128 stands for zero in the data rows.
Here are some points, each followed by its number:
[123  66 100  69 134 109 110 126 158 123 114 117 103 113  84 110] 0
[101 139 147  99 118 154 127 137 133 151  97 101 156  66  99  78] 1
[110 129  79  66 105 133 132 133 172 126 135 121 125  86  97  95] 2
[132 106  94  65 123 110  80 127 139 134 104 124  74 109 136 100] 3
[179 165 127  97 155  98 138 124 185 119 132 162 143  89 128 111] 4
[ 84 129 130 106 103  95  80 139  57 111 126 102 110 140 118 118] 5
[116 135 116 125 113 123  79 140  56 103 130  96 123 183 134 130] 6
[130  68 129  78 135 109  75  86 136 131 146 127 108 119 161 139] 7
[ 61 191 129 138 114  99 116 149  89 146 121 126 123 129 137 160] 8
[148 151 141 147 154 132 144 113 183 115 120 172 161  66 123 148] 9
[163 140 130 108 137 103 126 119 175 171 149 176 180 106 147 148] 10
[128 128 145 111 136 114 139 126 194 129 108 188 156  80 123 155] 11
[ 75 136 104 138 135 108  99 149  57 134 105 115 106 167 116 128] 12
[115 118 137 150 153 145 127 149 104 116 121  98 117 224 123 128] 13
[ 79 150  87 122 131 131 108 128  61 116 136  85 140 153 121 156] 14
[148 105  92 100 114  94  97 127 145  80 147 132 133  62 107 120] 15
[105 195 164 157 106 128  89 158 101 144 132 138 132 117 113 169] 16
[171 137 134 152 113 146 157 127 209 138 142 168 148 122 114 141] 17
[147 122 145 158 138 196 141 158 139 129 115 172 163 144  97 162] 18
[138 140 138  92 126 111 152 132 163 128 148 162 116  41 133 117] 19
[136 163 136  78 133 111 114 130 169 133 124  82 104  63 144 132] 20
[126 184 136 147 149  57 111 124 141 116  97  89 135 133 101 112] 21
[125 202 172 148 107 112 129 160  87 147 119 121 144 159 137 143] 22
[168 190 114 143 156  96 150 143 161 127 144  94  94 145 107 108] 23
[138  75  98  87 127 153 156 105 165 135 129 128 124  88 175 107] 24
[181 122 100 160 107 159 161 110  73 104 131 159 142 142 102 116] 25
[133 119 135  65 141 112 112 115 139 123 129 115  92  54 152 102] 26
[154 142 174  87 131 125 133 140 176 130  85 149 128  67 136 125] 27
[147 132 104  71 131 138 160 166 183 117 118 167 146 122 159 144] 28
[130 207 116 132  69 154 103 153 116 133 145 120 141 130 103 134] 29
[124 129 136 171 138 100 109 122  64 158 163  99  97 170 119 127] 30
[149 179 135 176 147 134 130 142 121 121 152 154 127 197 106 152] 31
[159 132 137  69 123 113 160 132 174 132 130 123 108  63 143 109] 32
[112 198 148 140 124 124 122 145 102 139 128 170 164 165 148 166] 33
[ 85 123 129  91 102 119 116 146  63 116 152 114 106 183 131 123] 34
[144 133 153 127 155  93 159 128 187 119 130 177 124  73 142 135] 35
[124  94 183 118 155 184 135 122 102 145 155 175 100 114 121 129] 36
[130 211 153 154 113 118 114 154  92 147 124 128 152 158 118 151] 37
[135 136 137 140 124 154 128 150  61 110 153 119  90 196 134 135] 38
[104  87  93  90 108  86 128 125 140 135 145 115  95  62 130 115] 39
[174 158 128 122 158 147 164 128 141 140 124 184 167  83 119 108] 40
[127 108 104  56 117 123 129 149 165 151  95 159 136  82 113 134] 41
[141 173 140  78 157 144 144 116 159 104 141 177 165 119 109 158] 42
[107 194 168 146 106 106 103 177 103 123 136 119 155 109 117 150] 43
[130  65  90  65 138 122  97 133 134 156 114 105 151 113 130 109] 44
[150 183 134 145 138  66 121 161 176 145 126  96 113 113 128 120] 45
[ 80 151 125 182 140 120  82 143  92 125 122 149  99 171 138 113] 46
[121  63 140  68 142 124 128 120 148 140 124 101  91 124 134  82] 47
[122  87 125  84 103  92 100 115 129 130 106 116  99  57 138 133] 48
[134  72 117  85 126 112 145 104 103 136 116 107 110  58 120 109] 49
[117 109 103  94 139 115 127 128 184 136 136 152 164  66 132  88] 50
Which point above is nearest to each new point by angle? Its number follows each.
[137 145 154 193 137 133 137 137 120 138 177 142 143 185 145 161] 31
[168  79 117 131 130 139 126 103 186 137  95 106 122 103 133  78] 24
[142 121  99  91 110 125 143 155 182 137 101 147 118  57 111 128] 41
[162 146 164 176 156 138 108 133 118 119 142 134 138 196 124 169] 31
[149  81 141 108 147 118 132 124 175  78 130  86  95 100 140  99] 47
[176 102 167 113 149 132 125  76 143 144 187 114 136 141 154 144] 7
[142 127 100 146 123 204 123  98  98 135  83 164 120 102 113 132] 25
[147 144 130 135 177  67 104 146 183 121 129 108  86 123 116 139] 45
[151 168 144 176 153 154 116 125 106 141 132 142 134 204 126 146] 31
[ 99 130 102 126 102  94 113 143  72 107 148 105 114 136 147  63] 5
[122 150 139 183 145 153 138 126  87 147 151 150 114 189 117 166] 31
[169 102 137  99  92 112  90 127 187 152 138 128 150  88 135 153] 10
[130 171 150 192 133 137 142 108 108 164 136 128 147 191 126 124] 31
[126 146 129  88 165 158 168 138 156 125 106 168 180 108 101 151] 42
[140  96 152 150 109 173 117 132  68 149 122 184 110 111 146 146] 36
[125 163 131 147 136 104 116 164  60 145 106  93 119 168  93 123] 12
[176  67 122 134 161 149 129  91 178 126 146 150 103 112 123 122] 24
[142 122 160  97 143 187 101 106 100 126 125 180 156 159 113 102] 36
[119 192 138 148 106  56 117 119 134 117 160  99 126 136 108 118] 21
[142 147 142 177 132 136 125 132 120 153 152 149 149 212 143 150] 31
[166  72 120 136 151 133 146  99 172 110 127 112 115  91  76 125] 0
[114 132 121 129 123 124 115 132  51  83 140  86 139 175 152 132] 6
[118 168 146 172 135 150 158 143 126 132 142 164 126 190 125 174] 31
[138 156 131 194 123 133 119 146 131 109 145 142 144 206 130 146] 31
[154 132 162 144 150 176 137 145 110 146  96 202 155 132 132 124] 18
[156 187 142 173 137 140 126 138 104 155 143 149 129 189 125 153] 31
[127 100 136 128 125 188 143 143  73 144 126 179 158 120 110 161] 18
[166 137 151 113 106 102 143 123 178 138  83 130 177  86 150 140] 27
[134 169 143 151 150 145 108 125 101 146 166 138 114 191 143 178] 31
[178 100 101 170 137 149 132 118 172  91 120  78 103 121 112 122] 23
[144 144 148 159 119 210 134 119  85 137 124 166 129 119 123 158] 18
[ 93 110 121  78 137 141 120 116 167 159  85 155 160  79 118 138] 41
[137 172 147 172 147 166 134 147 106 130 138 127 135 205 121 118] 31
[145 164 150 172 130 173 130 147 124 132 131 131 127 206 125 154] 31
[194 104  96 174 139 136 134 111 156  73 133 123 121 126 131 103] 25
[158 106 108 144 105  93 145 116 159 171 147 153 156  64 112 139] 10
[156 135 124 124 106 117 186 120 209 140 133 153 138 115 131 154] 17
[159 130 117 168 144 184 130 140 148 171 150 165 149 167 106 147] 18
[146 150 118 140 128 151 172 145 205 116 133 172 145 101 145 134] 17
[138 126 143 153 118 105 185 113 176 109 152  95 101  81 136 100] 32
[128 157 146 171 108 151 118 134 136 113 124 143 134 211 164 145] 31
[115 141 160 133 140 136 119 132  95 108 126  88 104 215 139 139] 13
[139 175 129 176 144 158 123 144 128 151 133 129 121 200 130 162] 31
[170  81 114 146 177 108 141  91 152 123 141  79 137 131 115 100] 47
[ 96 162 125 129  96  82  91 158  97 124 104  87  82 138 133 118] 5
[144 147 119 201 142 165 120 133 115 158 137 138 145 183 102 143] 31
[156  57 133 145 142 147 112 136 178  89 112 142 111 119  95 110] 0
[185  89 109 118 151 151 133 134 158 126 130  83 124 168 174 123] 24
[132  50 108  90 146  99 122 151 130  87 115 108  98 126 114 115] 0
[150 130 123 137 131 115 150 142 199 164 148 192 144 117 113 144] 17
[195  75 112 126 145 152 149 120 176  98 122 107 106 127 138 129] 24
[151 173 136 172 142 128 146 151 112 131 142 159 127 206 134 134] 31
[110 160 131 125 178 153 143 126 114  91 138  97 106 201 131 133] 13
[117 164 121 165 142  83 110 115  85 146 132  80  88 164 135 117] 30
[150  77  85 142 139 137 131  90 173 106 154 123 117 105 164  93] 24
[120 104 159 173 147 199 147 146  79 143 139 142 126 105 132 121] 36
[125  82 139  84 143 100 151 126 134 130 139 107 116  48 115 120] 49
[152  95 161 121 100 131 138 123 191 132 128 162 176  83 125 132] 11
[142 102 108 198  75 164 138 132  87 140 118 149 135 115 142 134] 25
[154 152 129 176 119 154 132 147  88 186 126 160 137  87 123 155] 16
[123 159 130 173 145 152 144 140 118 113 139 151 126 211 132 162] 31
[175 113 127 150 129 200 152 137 123 121 128 184 138 151 121 151] 18
[150 155 148 180 151 146 133 151 113 124 120 132 137 210 111 135] 31
[171 100 134 138 157 157 131 133 111 154 102 186 178 113 109 151] 18
[176 101 170 158 139 139 150 155 187 139 113 165 142 110 114 115] 17
[124 150 136 162 118 156 147 147 103 113 142 158 139 214 127 149] 31
[154 165 171 173 108 149 144 123 100 119 159 169 121 165 137 162] 31
[141 124 118 114 164 137 109 147 163 144 119 196 128  74 153 155] 11
[143 149 146 177 157 149 120 121 131 140 131 139 152 214 123 137] 31
[158 116 151 140 120 185 125 156 110 127 127 152 166 100 107 189] 18
[102 164 148 157 165  61 128 131 162 122 108  89 107 145 121 143] 21
[131 165 161 120 138 148 168 144 156 100 158 127 197 125  96 134] 42
[ 99 157 109 106 141 128  88 144  76 103 149 104 116 190 140 137] 6
[130 153 128 109 143 107 112  94 185 155 136 164 179  82 131 126] 10
